Each path below is one point turned by a fixed rotation once a step. After each direction that follows a path, write how fast that rotation turns it, in degrees a step (0 if it stays still).
Each turn is a multiple of 5 degrees from 10 to 175, or 0.
Path 1:
[ 17   9 -10  15  17  -3   1   2 -21   0  -6   6]
[  8 -20   3  10   9   7  10  -5 -20   4 -11  11]
[ 21   0   0   5   6  -1  -5   8 -11   2  -6  27]
[ 20  -5   6   6  25   7   0   5 -16  -2  -8  -2]
[ 11   0  -4   7  11  -4   7 -12 -27   5  -1  17]
[ 14 -11  -5  18   8   5   2  12 -12   1 -17  13]
[ 20  -8  13  -6  14   5  -1   0 -15   2  -2  18]
[ 19  10  -7  13  19  -3  -1   4 -19  -1  -5   5]
[  8 -17   2  10  11   6  10  -7 -23   4 -10   8]
[ 19  -1  -2   8   4  -1  -3   8 -12   2  -7  28]
[ 21  -7   8   5  23   8  -1   7 -14  -2  -8   0]
[ 12   3  -4   5  13  -4   5 -11 -26   4   0  15]
[ 12 -12  -6  20   8   5   4   9 -14   2 -16  11]
[ 20 -10  12  -5  11   5  -1   0 -14   2  -3  22]
[ 21  10  -5  11  20  -1  -3   7 -17  -2  -5   5]
Speeds:
[ 1 11 -4 -3 -5 -7 -3 -4 -2  2  6 13]
155
[ 8 -1  8 -7  0  3 -7  9  8 -2  1  5]
100
Path 2:
[ -5  26 -17  -5   7  -5   2  13  -3  -5   9  -4]
[  6  -2 -16  -4  -1  -6  19  -7 -12 -11 -18  -6]
[ 10  -2   2   9  25 -18   6  -2   1   8  -4   8]
[-11  -7 -10  10  11  10  -2  14   7  13 -16  -8]
[-23  14  -5  15   4  -8  -6  -2 -15  -4   4  -7]
[ 14  11 -15 -10   2  -9  -1  12 -13  -4  -3 -18]
[  0   6  -7  -7   8 -14  19 -18   2  11 -14  -1]
[ 3 -1 -9 14 14 -1 10 17 -4 11 -6 18]
[-15  -4  -8  11  21  13   1   0  -2  -9  -5 -14]
[ -4  10  -4  11  -1 -24 -13   7  -5  -9 -10 -12]
[  8   1  -8  -9   2  -6   2  -3 -17  22  -6 -18]
[ -8  20 -12  -4  11  -7  15   1   8  13   0  10]
[ -2  -6 -17  10   6   8  16  10 -13 -11 -12   7]
[  1  -2   2  11  27 -12  -3  -7  -2 -13  -2 -11]
[  0  -2  -6   5  -1 -13 -11  12   4  14 -20 -15]
Speeds:
[ -2   3  -4   1  -1   3   0   1  -5 -19   3  -3]
90
[  3  10  -6 -11  -8  -2   6  -2  -5   4   4   0]
70
[ -3  -9 -13   2   0  -8   2   0   3   2   9  -3]
0
Path 3:
[-10   0   2  -9  15   0  18  14 -14  -8  16  14]
[-9 -3  8  0 24 -9 15  1 13  6 12 15]
[-20 -12   5  11   3   8   0   4  16   4  18  17]
[-9 -4  9 -8 -5 21 14  4 -4  1 24 13]
[ -5 -11   2 -15   9   4  25   4  -3  14   3  17]
[-13 -12  -8   7  15  -1  10  22   3   4   3  19]
[-4 -1  7 14 17 11 12  8  2 -9 23 13]
[-11 -13  16   1   8   4  17 -16   1   3  15  15]
[-27 -13   1 -12  -2  -1   6   7  -3   5  12  18]
[ -6   6   0 -13  11   6  14  21   5   4  19  14]
[ 3 -8  5  6 16  9 19  4 16 14  8 16]
[-14 -21   1  16   1  15   9   4  -2   0   9  19]
[-11  -5   6  -6   7   7  18   5 -18 -10  18  14]
[-12  -5   6 -11  20 -12  19   1   3   6   9  16]
[-19  -7   0   6  10  -1   0  13  18   6  15  17]
Speeds:
[ -8 -11  -3   4  -2  -6  -4  -2   5   7  -9   4]
120
Path 4:
[-25  19   8   0 -12   5  -7  -8   0  -3  -4  -8]
[  5  -8  14  -1  15  18  -1  -1  13   6   6 -18]
[ -1  14   7 -11 -10   1 -21   7  -4   9  18   8]
[-23   1  13   1  12  -5   0 -21   5   6   0  -5]
[  5  16  -5  -8   3  19 -11   4   9  -2   3 -21]
[ -7  -7  25   7  -9   4 -10  -1  -8   8  18  -1]
[-10  11   4 -17  12   2  -8 -11  21   6  -1   8]
[ -7  13   2  -2   3   2  -5   1 -14  10   7 -29]
[ -2  -2  10  10   0  15 -19 -13  11  -9  16   3]
[-15   9  17 -21  -8   5   1   7   7  14  -4  -2]
[  5   4   3   1  23  -5 -11 -10  -1  12  17 -13]
[-18  16   0   1 -14  12 -19  -6  -1  -8   4  -1]
[ -6  -9  24  -5   6  10   7  -5  14   9   2 -16]
[  8  19   1 -11   6   3 -20   8   1  11  16   3]
[-28  -1   9   3  -1  -3  -7 -18  -9   4   6  -6]
Speeds:
[-9  0 -1  4 -1 -2 -9  5 11  7  5 -7]
0
[-3 -8 -4 -1 -9 -1 -8 -5 -6 -4  9  6]
125
[  3  -8  -6 -14  -2   1   4  -1   2   2   1 -10]
130
Path 5:
[  1  20  13 -10  14  -5   4   2 -15  13  -9   5]
[ 12  14   9  -6   1  -5 -14  -9  -3  19 -12  11]
[ 12  17  -4  13   7  -3 -11  -7   7  19 -12  -6]
[  2  20   0   9  22  -3   6   3  -7  11 -12 -12]
[  2  17  12  -8  16  -9   1   3 -18  11 -12   7]
[ 10  17   7  -6   1  -8 -15  -5  -2  21  -9  12]
[ 11  19  -3  10   6   1  -8  -8   9  21 -10  -7]
[  5  17   2   9  22   0   6  -2  -8  10 -15 -12]
[  4  14  10  -4  17 -12  -3   4 -18   9 -14   8]
[  7  19   5  -5   1 -11 -15   0   0  21  -7  11]
[ 8 22  0  6  5  3 -4 -9  9 23 -9 -8]
[  8  14   5   9  21   2   5  -7 -10   9 -17 -10]
[  6  12   7   0  18 -14  -7   4 -17   8 -15   8]
[  4  22   3  -3   3 -13 -13   4   1  21  -5   9]
[ 6 24  3  2  5  5  0 -9  7 23 -7 -7]
Speeds:
[ -5   8  -6   4   0   3   5   4  10   4   6 -10]
95
Path 6:
[  6  -6   0   7  14  19  20  -2  14  22 -12  -1]
[-9 -7  9 25 -9 10 11 24  0 13 -1  8]
[-7 -7 -1  9 27  8 14  2 13 10 10 19]
[ -9  -2  16  31  10  11 -10   1   3  17  -7  -1]
[-12  12 -10  20  20   1   8  12  -8   2  -6  21]
[  3   3   5  20  26  25   1  -2  -7  -1   3 -10]
[ -4  12 -11  15   2  13  11   2 -18  22 -16   5]
[ 8 -1 -2 12 14 21 24 20  2 -6 -6 -3]
[-4 -9  1 11  0 23 15 -1 -8 28 11  3]
[  0  -4   3  14   9   5  18  14  20  15 -19   9]
[-13 -10  10  24   7  12   5  16  -1   5  18  12]
[ -8   1   0  15  27   6   3 -11  10  21  -6  13]
[ -8   8   9  33   9   8  -5  16  -7   0 -11   1]
[ -5   9 -13  11  27  14  13  -1 -15   4   6  13]
[  7   5   5  20  12  25   5   0  -4  12 -17 -16]
Speeds:
[ 2  2 -8 -7 10 -4  7 -4  8  0 -6  6]
160
[ -1   5   0   4  -8  -6  -1   7   1   3 -15   1]
130
[ 7  4 -7 -5 -3  8  7  0 -9 -1 -4 -8]
45
[-13  -6   1   4   1   9   6  -4  -1  -4  -7   2]
0
Path 7:
[ 14   0  13  -3 -21 -16   6  -2   3 -11  19  14]
[ 18 -10  13  -6 -19 -13  -2  -6   2  -5  19  12]
[ 22 -11  15  -4 -18  -3  -3 -15   3  -5  14   8]
[ 20  -4  20   1 -19   3   3 -18   4 -11   7   6]
[ 12   3  22   0 -22   1  11 -11   1 -15   8   9]
[  6   0  21  -5 -22  -6  11  -3  -2 -14  14  14]
[  7 -10  18 -10 -21  -8   4  -3  -5  -7  18  14]
[ 12 -16  17 -11 -20  -1  -1 -12  -5  -3  15  11]
[ 12 -12  19  -6 -22   8   1 -19  -4  -4   8   7]
[  6  -3  21  -3 -25  10   9 -17  -4  -9   5   7]
[ -1   2  19  -4 -26   3  13  -9  -7 -11   9  11]
[ -3  -4  15 -10 -26  -3  10  -4 -10  -5  15  14]
[  1 -13  11 -12 -26  -1   3  -9 -10   2  17  12]
[  5 -14  10  -9 -27   7   0 -19  -8   4  11   8]
[  3  -5  11  -3 -29  12   6 -22  -7   1   5   5]
Speeds:
[  7  -4   1   4   1  10  -4 -12   3   2  -6  -6]
65
[-11  -6   5  -7  -2  10   2  -1  -9   2  -2   1]
10
Path 8:
[ -1 -13 -17 -20 -23 -10   3  -5   6  -8   3  11]
[ -9  -6   8   0   7 -19  20  -2  -4 -26  -3   3]
[  0 -12  10  12 -10 -13 -13  25 -10  -9   5  -5]
[ -4   0 -25   0   5  -5 -22   4  10 -18   6   6]
[  4  -9 -13 -26   7 -10   3  -3 -23  -9  -2   2]
[-13 -10  19 -11   4 -23  -6  -4   3  -5  11 -13]
[-10  16   0   3   3   1 -14  17  -5 -19  -4 -21]
[  4 -19 -13 -10  12  18 -19   4  -5  -4   8  -9]
[-26  -3 -12 -19  -3  -5  -2 -18  -8   7   1  -8]
[ -5  -1  11 -15  -6   2  18   4   5 -13   2 -28]
[-14 -12   7  24   2  14  -8   0  -7 -11   2 -17]
[-11 -10 -21  -6 -22  18 -10   8   2   1  -1   0]
[-10 -15 -16  -9   5   1  27 -12   4 -11   2   0]
[ -7 -14  13   9 -21 -15  15   2 -15  -5   1 -12]
[ -6  -6  -1  16 -15   1 -10  10  18 -26   3   0]
Speeds:
[  2   6   2  -9  11  -6 -12   2  -3   0   2  -3]
25
[10 -8  4 -8 -4  3 -1  6  9  2  6 -2]
160
Path 9:
[  7  18 -20  -6 -10   5 -16   3 -18   6  11  -8]
[ 13  19   8  25   0  -6  -9  -5 -11   8 -11  10]
[ -1   5   8   5   0 -19  -3   4  -9  21  14 -23]
[ 11   9 -25  10 -22  -2 -11   7  -6  10   6   4]
[ 24   8  14  16  -1 -11  -8 -11 -19  -6   0  -3]
[ -5  22  -6  -6   6  -8  -9   2 -15  20  11 -15]
[ 10   9  -7  26 -15   1 -10   8  -1  19  -5   8]
[ 11   0  11  12 -10 -25  -3  -5 -14  -2  10 -17]
[ 12  17 -23  -9  -1  -5 -11   2 -15  13  13  -1]
[ 14  15  12  25  -5   8 -14  -1 -12   9  -8   2]
[ -8  12   4   7  -4 -29   0   1 -10  13   8 -19]
[ 21   2 -22   7 -12  -3  -9   8  -4  19  11   4]
[ 16  10  12  16 -11  -2 -13  -7 -21 -10   0  -9]
[ -3  25  -7  -3   9 -19  -4  -2 -14  18   6  -6]
[ 15   3  -2  21 -10   7 -12  11  -1  26   3   0]
Speeds:
[  5 -12  -6   1 -11  -7   3   2   4  -4   6  -2]
90
[ -5  -2  10  -2  -3   3  -2   0  -4  -4   4 -15]
140
Path 10:
[ -4  12   2   6  26  -5   2   0  15  -2   3 -21]
[  0   3   2   9  -1   2 -16  24  20   7  16   0]
[-11   9 -12  24   3  18  -6  -5   5 -12   9   8]
[  3  19  15  -8   9  16  -8  -1  -4 -16  15  -9]
[ -4  11  12  -6  13  18  -8   8  15  13 -10  13]
[-21 -11   0  -2   4  11  -7  15   4 -22  -7   7]
[-20   5  13   7   6   1 -21  -4 -19   0  -3  -9]
[  0  18  17  11  -2   3   6  20  -3  -1 -20  -6]
[-12  -7  -1   5  12  12  12  25 -14   9   8   6]
[-30   4   5   2 -10   9  11  -3   1   5   7 -17]
[-10  17  21   0 -16  -8   3   7  -5   2  11  16]
[-14  10   4   4  21  -6  23  -3  -1  -4  -2  16]
[-16  -3   9 -11  14 -17   3  11  11  -2  15 -15]
[-15   8   2  21  -3 -15 -12   4  17  13   5   5]
[  1  13  -5  22   6  -6   5   8   0 -24  14   2]
Speeds:
[ 6  1 -6 12 -3  4  2  7 -4  5  4 -9]
55
[ 2 -2 -5  7 -1  1  4  7  2 -3 -4 16]
120
[  0  -2   3  -3  -1  14  -8   3  -7  -2 -10  -1]
25
Path 11:
[ 13  17 -12   8 -13 -18  -2  10  17  -2  -6   7]
[  0   5  -4  -4 -17 -22  24  -4 -10   1  -7  -7]
[ -8  -2  -5  16  -2  -9   8  -5   9  25 -20   5]
[  2   1   4  10  -8   1  10 -29  14   3   0 -17]
[  8   6  -2  -3 -10  -7 -12   4  30   4 -14 -10]
[ 22   7  -1  -7 -13 -17  12   3  -3   9   5 -20]
[  6   5   4  11   7 -14  21  14  10  14 -17   5]
[  4   6   0  26 -10 -13  16 -19   4  -2   6   0]
[ -9  -2   1  -1 -16 -16   0  -9  24  -6 -19   4]
[ 11   1 -12  -8 -21 -12  -2 -16   0  19  -1 -11]
[  7   7   2  -8   6   2  19   0  15  17 -21 -11]
[ 13  17  -5  27  -3  -2   6  -2   9   8   4 -16]
[ -3   1  13   7 -10 -20  11   7  17 -14 -10 -12]
[ 10  -9  -3   9 -18 -27  -3  -2   2  17   1   4]
[  8  -4   6 -11  -1  -9  25 -17  12   9 -12   6]
Speeds:
[-11   1   1  12   0  -4   5   7  -8  -2  -3  -3]
70
[ -2   0   1   0   1   9  -6   2   2   6  -2 -17]
55
Path 12:
[ -4 -15   6 -14  12 -21 -11  -6  -6   5 -13  -5]
[ 21   5  -2 -20  -2  -6 -16   2  -2 -17  -2  -6]
[  6   2   9 -18  17  -8 -10 -17   1  16  -9   0]
[  1 -12  -6 -20  -1 -10 -18   0  -4 -17 -15   0]
[ 22   7   9 -15  12 -17  -7  -5  -5   4   2 -12]
[  2  -1   0 -23   4   5 -21 -11   6  -2 -15  10]
[  5 -12   0 -12  12 -25  -7  -4 -11  -2  -9 -12]
[ 20  11   7 -24  -3  -1 -16  -2   3  -8  -2   1]
[ -1  -7  -1 -15  22 -10 -11 -16   0   9 -12  -2]
[ 11  -6   1 -18 -10 -13 -16   3  -8 -16 -12  -5]
[ 16   9   5 -20  19 -11  -6 -11   2   6   4  -4]
[ -1 -10   2 -17   1  -1 -24  -6   2  -4 -22   3]
[ 15  -3  -3 -16  11 -23  -2  -5 -13  -6  -1 -12]
[ 12   7  13 -23   1   0 -21  -4   9   1  -6   6]
[  0 -12  -9 -13  20 -12 -11 -13  -7  -1 -14  -7]
Speeds:
[-1 -1 13  5  0 -7  1  0 -2 13 -3 -4]
175
[  0   2  -4   4   2  11  -3 -10   1   7 -10  -1]
125
[-11  -3   3  -5   7   1  -2   0   8   4   3  11]
130
Path 13:
[-23   4  13 -10   2  13 -15 -14  -9  15  -5  13]
[-15  14   4   0   6  25  -6 -25 -10  10  -3   1]
[  8  12  -7  -5  -2  31  -5 -21  -8   7  -9  -6]
[ 22   9  -7 -18  -2  23 -15  -3  -4  12  -6   1]
[ 17   9  -1 -19   6  14 -17   6  -7  13  14  12]
[  7   7   2 -13   7  13  -5   0 -19   1  29  13]
[  5  -6   1 -13  -4  16   6  -8 -25 -13  21   7]
[  2 -18   6 -22 -15  14   2  -4 -21 -12   0   6]
[-12 -15  16 -25 -10  10 -10   0 -10   1  -8  13]
[-26  -1  19 -14   2  14 -12  -9  -5   8   0  12]
[-22   9   7  -3   1  27  -4 -22  -5   7   1   1]
[ -1   7  -6  -5  -8  32  -3 -21  -3   9  -8  -6]
[ 14   6 -10 -15  -9  24 -15  -8  -1  19  -7   1]
[ 14  10  -5 -15   2  12 -19   1  -7  22  10  13]
[  9  11  -3  -8   8  11  -9  -5 -21   8  25  13]
Speeds:
[-6  6  0  9  5  3  7 -8 -5 -5 10 -2]
80
[12  8 -5  3  8 -4 -5 -4 -7  4 -5  0]
35
Path 14:
[ -3  -1 -14  22 -15  19   1   7  -3   0  12 -14]
[-12  15   3   8  14   6 -16  -6 -10   4  23 -10]
[  1   0 -15  16  16  14   2 -19  15  13   5   1]
[  3  -1  14   6 -10  14  11 -24  -9   8  15  -8]
[ -4   3  -3  16   3 -25   5 -14  -2  16  17   1]
[  3 -12  -2 -11  15  -7  14 -23  10  -9  13  -9]
[-16 -15  13   7 -13  -5  20  -4  14   0  10   9]
[ -6 -11 -13   1  -8 -15   7   1 -13 -19  22   0]
[-30 -13  -1  -7  15  -3  -9  -3   8 -12   5   5]
[ -9 -24 -13   6   1  21  12   6  -6  -6   1  11]
[-11 -10   6   1  -7   6 -20  -4 -24  -2  14  14]
[ -4 -21 -18   8  16  -4 -17  -7  -7  12  -6   2]
[  9 -25  17  -7  11  17  -2  -6  -8  10   2  -1]
[ 14 -17   7  16 -12 -11 -11   3   0  16   9  12]
[ 13 -19   0  -7   3 -14 -16  -4   1  -3   8 -24]
Speeds:
[  1  -5   6  15   6  -1  -1  -4  -2 -10  -2  -1]
0
[ 5 -3  4 -3  7 11  7  0 10 -1 -1  8]
110
[  2  -3 -13  10  -1  -4   5   5   4   6  -5   4]
160
